Turns in one plane each, and the order they were made in; the first pair answered
turn viv:
[  6 -11   7  -3   8  -4  -7 -25   2  -8   5  -2  17   3   9  23   0  18
  -3   5  17  -9 -19   2  -2  17  -3  -5   1   0  -4  -8  -2   7]  ->  [ 10 -10   4 -12   3  -8   4  13  -5  -6   1 -21  -6   1  -9 -28 -10   6
  -9  -6  11 -15   5 -25  -5 -10  -7  -5   0   3   0  -6  14  -8]
[-21   5  19  -6  -3   8 -20  22 -21 -23   4  10 -18  20   7 -10   1  -7
   5  -1  -4 -25   5   4  29 -11 -29 -14  13   2 -13   2  -3  10]  ->  [-26  10  17   0  -5   8 -17  15 -17 -24   2  21 -12  17  13   4   5  -9
   7   3  -7 -19   0  12  35  -6 -26  -9  12   4 -10   4 -10  12]
[ -2  -8  17  -7  -3   0 -18  13   7   7  -8   4   3 -16  -1  10   5   1
   1 -18   4  16 -45   5  14  18  -7   0  18  -7  17   9  13   4]  ->  [  4 -13  20 -14  -2  -2 -19  20   7   8  -5  -8  -4 -12  -5  -4   1   0
  -3 -21   9  12 -41  -6   9  13 -10  -5  22  -8  14   8  19   0]
[-16   8 -20  -4  -7   2   1  10  -3   1   1  13 -16 -10  -4  -8  -6   2
 -10   1 -16  16  -2  -4   3  -8 -18   4  -9   7   6 -11   1 -22]  ->  [-13   1 -10  -2  -1   2 -10 -16   3   4   6  20   0  -4   9  23   0  16
  -7   8  -5  14 -19   8   1  10 -18   2 -10   7   2 -15  -5 -12]
turn pov:
[  3 -19  -5   0 -20   7 -13 -11  16  12  -7 -54 -14  11 -14  -4 -13  -1
  20  -6   5  -4  16 -12   1  26   3 -31 -18   5 -32  36  -7  31]  ->  [ -6  -3 -12  15 -26  16  -3 -16  17  10 -16 -28  -9  -1 -14  15  -5 -15
  30  -2 -10  14  18   3  14  28  11 -26 -19   9 -20  44 -22  38]
[  2   4   9  -5  10   0  15  -4  11  10 -23  15   0  17 -18  10 -25  -8
   5   8   4 -15  -5  -1   7  -6   0  -2  -2  -2 -23   6   3   8]  ->  [  2   2  11  -4   9   1  16  -7  10  10 -24  15   1  14 -18  12 -23  -7
   8   6   4 -15  -7   2   7  -6  -1   0  -2  -3 -23   6   3   9]
[  7 -20 -13 -20  -6 -16  14  36  -2   5  -4 -19  -6  -1 -15 -39   6 -18
 -13   2  -6 -12  33 -12 -13 -10 -10   9  -7  -6 -10  -1  -9 -14]  ->  [ -2  -3 -24  -3 -11  -6  23  32  -5   2 -12   9   1 -14 -15 -18  19 -33
  -4   8 -23   7  34   4  -1  -9   1  14  -9   0   4   8 -24 -10]
turn vid:
[  6  -3   9  -8   7 -21   0  42 -10  -9   5 -34 -18 -21 -28 -25   6  -5
  -4  -9  -1   3  33 -12  -9 -34   8  -8  -7   1  15  -5  23 -17]  ->  [-16   8   3   6   0 -20 -10   8 -15 -18   7  20  -5 -40 -11  19  -5   9
  -5   5 -18  30   0  15  11 -12 -16   0 -21  -4  14 -34  15 -39]
[-21  21  -2  21  -1  -2  -6 -35  -8   6   4  66   9 -13  -1  35  -3  13
 -13  28  -8  30 -16  23  22  36 -19  10 -27 -12  11 -28 -13  -4]  ->  [ 19  17   3  10  12   5  23  16   8  24  -8 -18  -5  14 -26 -17  36 -25
   7   7  16  -4  47  -5   2   2  42   2  -1  -5  22  44 -22  54]
[ 20 -26  10 -37   7  26   5  14  10  13   5 -49 -21  13  -4  -9  17   5
  11 -21  35   6  12  -7 -22   0   6   5  11 -15   4  28  21  21]  ->  [ -8 -26   5 -31  -1  19 -15 -18  -1   4  14   1 -14  -5  14  18 -12  32
  -4  -8  20  25 -32   9 -11  23 -41  11  -3 -19  -7 -22  29 -22]
Pairs:
(two turns a pair)
[-16   2 -14  -3  -3   7  19  18  -6  -3 -16   6 -11 -13  -7 -12  -3  -4
  -4  -5 -15   2   5  -6  12  -1 -13   6   4   1  -1 -10   4  -6]  ->  [  0  -4  -3  -4   8   9  17  10   6   4 -15 -19  -1  -1  -5  -1  13  -5
   4  -4   2 -12  12  -3   3   2  11   4  14   4  -2  14  -6  24]  viv then vid
[ -4 -15  -5  10  -3  -2   4   8  -3   6  -8  28 -11  -2  -7  23  25 -12
 -16  15   5  -2  -6  10   0 -12   7   1  -3   1   2  14   8 -26]  ->  [  3 -26  -1  -1   2  -9   2  15  -5   7  -4   6 -16   6 -11   7  18  -5
 -20  11  14 -16  -3  -2  -8 -16   4  -4  -2   2  -4  12  19 -27]  viv then viv
[  0  22  -6  -6  28  -7  16   3  15  10   7 -16  -5 -24  -6   5   9   9
  18  -5  -2 -11  30  11  15   7  10  -2  16  46  -8  13 -23  12]  ->  [-10  22  -6  -1  23 -10   6 -13  11   3  12   9  -1 -33   0  19  -4  22
  12  -2 -12  -1  10  20  21  18 -12  -1   7  44 -12 -11 -19  -8]  vid then vid
[ 15 -11  25 -18  16 -18  11   1  10   1  21 -45 -15  15   3 -24 -14 -10
 -11 -11  19  -9  17 -26 -13  -7  -9  10  10  11  22  -3  11 -30]  ->  [  1   4  21  10  17  -4   6 -44  16  -4  16   3  19   8  21  45   6  -7
   1   5   7  17  -7  17   6  22   0  20   4  13  28   0 -20 -16]  viv then viv
[ -7   4   7   8  -2  -4   0  -6 -19  -5   5  15   5  -4   3   8  -1  25
 -22  -2   1   6  -8   8   5  12 -12  -1 -10   2  -4 -18  -5 -12]  ->  [ -8   4   2   6  -2  -6   7  11 -21  -6   2  10  -6  -6  -4 -13  -4  17
 -23  -7  -1   6   1  -2   5   1 -11   0 -10   3  -1 -18   2 -18]  viv then viv
[  2  11  -9  -5  -9  -8  15  39  -4   2 -14 -16 -25  -6 -12 -47  -9 -25
  -4 -10 -14  10  19 -15   2 -29  -9  -6   2  -5   4  -3   5 -22]  ->  [ 17 -16  18  -7  15 -14 -19 -32  14   4   1 -27  14  20  19  25   1  27
  -1   4  28 -10 -24  12 -12  15  -9 -10  10 -10 -20  -9  -6   5]  viv then viv
[ -3   3   2 -10   7  13   5  -5  -8 -19   9  -6   2   2  12   6  18  23
  -4 -25   4 -11   6  28   7  27  -5   2  19  -4 -17   6 -18  47]  ->  [-10   9  -8 -16  -3  12  16  29 -20 -20   5  -8 -20 -12  -4 -34   6   7
 -12 -36 -11  -5  23  11  12   6 -13   3  14  -4 -10  -1  -6  30]  vid then viv
[ 10  -6  15  -8  -2 -13  -3  20   1  -3   0 -14 -15   0  -7 -42 -15  -3
  -8  -3   9 -22  10 -36  -9 -18 -18  -3  -5   0 -10 -20  21 -14]  ->  [  4 -13  24   0   8 -10 -21 -23   6  -5   7   6  11   7  15  12 -12  22
  -8   8  20 -19 -22 -11  -6  13 -26  -5  -6  -2 -19 -29  11 -10]  vid then viv
[  7 -15   7  -7   4   0   6   3  -3  -8  -1 -13   1 -12 -15  16   0   8
  14   6  -9   1  -4   7  -1   7   4  -5   4  -5 -13  11   5   7]  ->  [  3 -13   3  -8  -1  -2   4   6  -6  -8   0  -5  -5 -18 -14   9  -8   9
  10   7 -15   4  -8   4   2   5  -8  -6  -1  -6 -13   1  10  -2]  viv then vid
[ 28   8   0   9   9  17  19  10  30  -3  16 -27   6  14   1   7  52 -24
  -6  11   2 -15   9  12  -5  -9  31 -12  26  18  22  39  -5  62]  ->  [ -6  12  -9  20  -2  12  -2 -32  15 -18  24  42  20 -12  22  52  26   3
 -18  28 -19  16 -43  38  15  20 -16  -4   8  14  15 -15   1  18]  vid then vid
[-21   4 -20  20 -22  -8   6  -4 -12 -21  -2  43   0 -14   0  11  -8  -7
   6  -1  -4  31  -8  10  10  11 -11   6  -5   1   3 -17  -9 -23]  ->  [  5  -3  -7  18  -7   1   8 -12   7 -14  -4   8  15   8   2  28  22 -13
  23  -2  19  14   8  17  -1  10  29   2  12   6   3  27 -27  25]  vid then viv
[ 13 -29   4 -22  16 -11  -4 -45   3 -20  13   5  -3  -3  22  -4  29 -13
  13 -15  -3   3   3  12 -22   7   7 -10  13  12   1  -5 -15  32]  ->  [  4 -14 -10 -16   4  -7  12 -17  -4 -20   4  19 -15 -19  12 -27  29 -36
  16 -18 -25  18  18   8 -11  -9   8  -5   9  15  14  -1 -18  21]  viv then viv
[  2 -19  15  -6  15   5 -23   6  -4   6 -11  -8   4  -7   2   2 -12  -2
  -6   9   7 -17  -5  -8 -10   7   8  -7   0  -1 -11  20   4 -10]  ->  [ -8  -7   4   1   5   7 -15  14 -11   3 -17  14   0 -19  -2  -2 -17  -9
  -6  10 -11  -2  -3  -5   0   3   3  -2  -9  -4  -6  12   2 -23]  viv then vid
[ 26   1   2 -20  -4  -8  26  20  46 -23  -1 -25  -5   4  -6 -19 -20 -16
   4  -9   8  -9  27   7  15  17 -36 -21  -6  12  -1  12  40  -7]  ->  [ 18   0   5 -17  -3  -9  16  -7  43 -28   2   0   8   1   6  13 -25   3
   1  -1   5   0   0  20  19  35 -50 -20 -13   6  -7  -9  36 -16]  vid then viv
[  5 -10  -6  -2   3  -1 -14 -14  12  13  -4 -20   4   7  -4   8  12   9
  -2   2   6 -15   2  11  -9  13  14 -15  15   5 -10 -15 -14  11]  ->  [-13  -2 -15   0 -10  -5 -15  -5  -1   5  -7   7  -7 -11  -7  -3  -3   7
 -10   0 -17   0  -4   6   2   8  -8  -9   4   4  -8 -38  -5 -19]  viv then vid
[ -2   3  -7  10   0   4  12  14   1   0  -5   8  -9 -11   3  -1   7 -16
   1   2  -5  10  20   0   7  -8  19   2   1  15   4  10  -3   4]  ->  [-11   4  -8   9  -5  -1   3   1  -5  -7  -2  27  -8 -17   9   7  -4  -7
  -6   6 -10  17   4   4  10  -2   0   1  -6  13  -3  -9   4 -10]  vid then vid
[  5   9 -31  14 -21  14  12  22 -28  -5   0  15  -3 -24 -23   2  -8   2
  -2  -6 -24  52 -11   7  34   6 -15   8 -15  19 -15 -11 -19 -30]  ->  [ 16  -3 -25  -1 -18   6  11  40 -29  -1   6 -14 -18 -15 -32 -29 -18   6
  -9 -15 -11  33  -2 -15  21  -6 -21   3 -12  20 -23 -13  -4 -35]  vid then vid
[  4   3  14  15  13 -14  23 -31  -8  -4  11  13   9  -1   6   0  -1  23
  -4  21  -5  24   4  12  -5  14  26  -3 -12  10 -19 -17 -29   1]  ->  [  7  -9  18   3  14 -22  19 -23 -12  -4  16  -3   0   4   4 -22 -12  30
 -14  16   0  13   5  -5 -13   9  14  -8 -11   8 -26 -30 -14 -10]  vid then vid
[  6 -19  18  -6  -3 -15 -15  10 -10   0 -14 -16  21  -6   8  -1  21  -1
 -32  18 -22   2  -2  15  -1  11 -26   6  15 -12   0 -42   4  14]  ->  [  0  -9  10   1  -9 -11  -9  17 -13  -2 -18  -3  18 -13   3   0  21 -11
 -28  22 -32  13   1  17   7   5 -22  10  10 -14   4 -39   1  11]  viv then viv
[ 13 -28 -11   1  -4 -13 -10  30  24 -12  13 -28   9  38   5  -3  10   7
   2  10  39 -29   8  14   6   1  38  -5   1  28 -26   2  12  12]  ->  [  2 -15 -19  17  -7  -5 -10   8  28 -14   8   5  23  28  16  30  21   4
  10  20  25 -10   0  37  18  16  43   1  -1  28 -18   4  -6  15]  vid then vid
[  0  35  -2  63  11  -2   6  16  32 -19 -21  17   7 -44   6  32   9 -16
  -7   9 -33   9 -23  16  44  -6  18   5   8  -5  27  19 -46 -25]  ->  [ -3  11   5  39   8 -24 -16  21  17 -21  -3   9 -11 -41   4  -4 -37  16
 -34   2 -21  -8 -44 -13  32  -9 -30  -2  -2 -10   3 -33  -7 -72]  vid then vid
[ 35  28  14   3 -15  16  11  -2   4 -14 -22  -4 -12 -28 -15 -69  31 -55
  16 -12  -9   3  48  22  -1 -48  30  23 -14 -41  14  52  -6  23]  ->  [ -3  27   8   7 -23   7 -18 -47 -10 -31 -10  68   1 -52   7 -28  -7 -19
  -1   4 -30  32 -10  47  14 -14 -29  29 -36 -49   1 -19   4 -33]  vid then viv
[ 13  -7  39  14  11  -7 -27  26   0  23 -22  -1  -3  12   4   0  -3  10
  11  11  -5 -11  -6 -12  18  -9 -34   1  25   5 -12  -6  10  -3]  ->  [ 16  -2  34  19  13  -1 -18  27   5  25 -27  -6   0  13   2   5   9   0
  19  11  -4  -8   7  -8  19 -12 -15   1  28   5  -8  12  -2  13]  vid then vid
[ -3  -1   8   0  -4 -14 -13   6  14  13  -6 -22 -12  10  14 -16 -16   9
  -6  -9   7 -15  13 -13  -8  -5  -2   8  -5   0  15  -2  -2  -1]  ->  [-10  -2   8   2  -3 -15 -23  -4  13  11  -1  -8  -9   6  18  -3 -22  18
  -9  -4   3  -9  -1  -5  -6   3 -12   7  -7  -2  11 -15   1  -9]  vid then viv
[-20   8  -6  -5 -14   1   1  11 -12  -3   1  23 -16 -22  -2 -25 -29  -8
  -9   8  -4  18   0 -14   8 -11 -24   3 -17  -3   4 -24  17 -38]  ->  [ -6 -13  15 -13  -1  -5 -23 -21  -3  -2  14   2   1   1  13  -1 -30  25
 -14  11  27  -4 -21  -8  -6  11 -27  -2 -10  -4 -12 -29  20 -24]  viv then viv
[-10  14  -5   6  -3   0   6 -12   2   4  -6  17  10 -19  -1   8  13 -28
   4   7  -4   2  17  18  -3  10  10   0   9   6   1  15 -14   0]  ->  [-17   4  -3  -3  -5 -10  -7 -15  -6   0   5  22   5 -21   2  -1 -10  -8
  -9   6  -3  -2   1  11  -8  13 -17  -1   1   1 -12 -13   1 -27]  vid then vid
[ 14  -3  28   5  16   1  -4  -4  13  16  20  17  19  -7  14  21 -12   2
  -3  -6  17  -7 -19 -18  10   9   0  -8   2  18   1 -25  12 -21]  ->  [ 26  -3  27  -1  20   2   7  17  18  21  15  -7  12   0   6   1   2 -12
   2 -11  22 -16   3 -27   3  -5  21  -8   8  20   6  -2  10  -3]  vid then viv
[-11  23 -28  24 -29 -14  -6 -34   4  20   4   5  10 -38  -4   0 -18 -40
  10  -9   5 -30   6  38   1  -5   1  -8  -3  -7  14 -10 -12  38]  ->  [-16  14 -25  15 -30 -23 -17 -34  -3  17  12   3   4 -41  -3 -11 -37 -24
  -1 -10  10 -34  -4  26  -5  -3 -22 -10  -8 -10   4 -34   6  17]  vid then vid
[ -1   0 -19 -57  17 -20 -31   1  11  11  35 -23  16  23  17   7   7  37
  -9   0  24 -38  -3  12  18  19  -2   6 -30 -13   0  12  23  26]  ->  [-30  28 -43 -40  -5 -15 -14  21  -6   0  21  34   1 -11   7  -5  -7  12
  -9   1 -19  -1   0  17  46   9 -20  16 -48 -14  17  -8  23  -7]  viv then vid
[  6  15   0  22  -8  23  24 -14  32 -17 -16   0 -14  -8  29  -2  22 -16
   3  14  -5 -38   2   0  10  -3  -9   2   7 -25   0  17  -4  20]  ->  [ -2  13   0  19 -13  16  14 -25  25 -20 -11  17 -14 -13  34   5   6   1
  -5  16 -10 -33 -15   2  13   6 -33   2   0 -29  -8  -7   5  -2]  vid then vid
[-16  26  -9  24  -2   9   5 -12  -5  12   2  18  27  -9  -2  37  33  -3
   5  -1 -28  20  -7  36  13  10 -13   4 -11   3  17  32 -21  14]  ->  [-20   3  -1  -4  -4 -12 -18  -5 -20   8  19   7  10  -8  -5   3 -13  28
 -23  -6 -18   4 -28   9   1   9 -59  -4 -18  -2  -5 -22  18 -35]  vid then vid
[ 20 -21   1 -16   3  -8  -6  12  -2  14  23 -25  10   6   8  -5 -20  23
  -3 -18  16 -17  -4 -24 -27  21  -7 -26   1  12 -17 -33  20 -11]  ->  [ 28  -5  -5  -3   8  10  13  16  10  19  12 -33  18   7   2  10  13  -4
  18 -17  11 -10  20  -8 -21  15  35 -22  10  18  -1  12  -8  29]  vid then vid
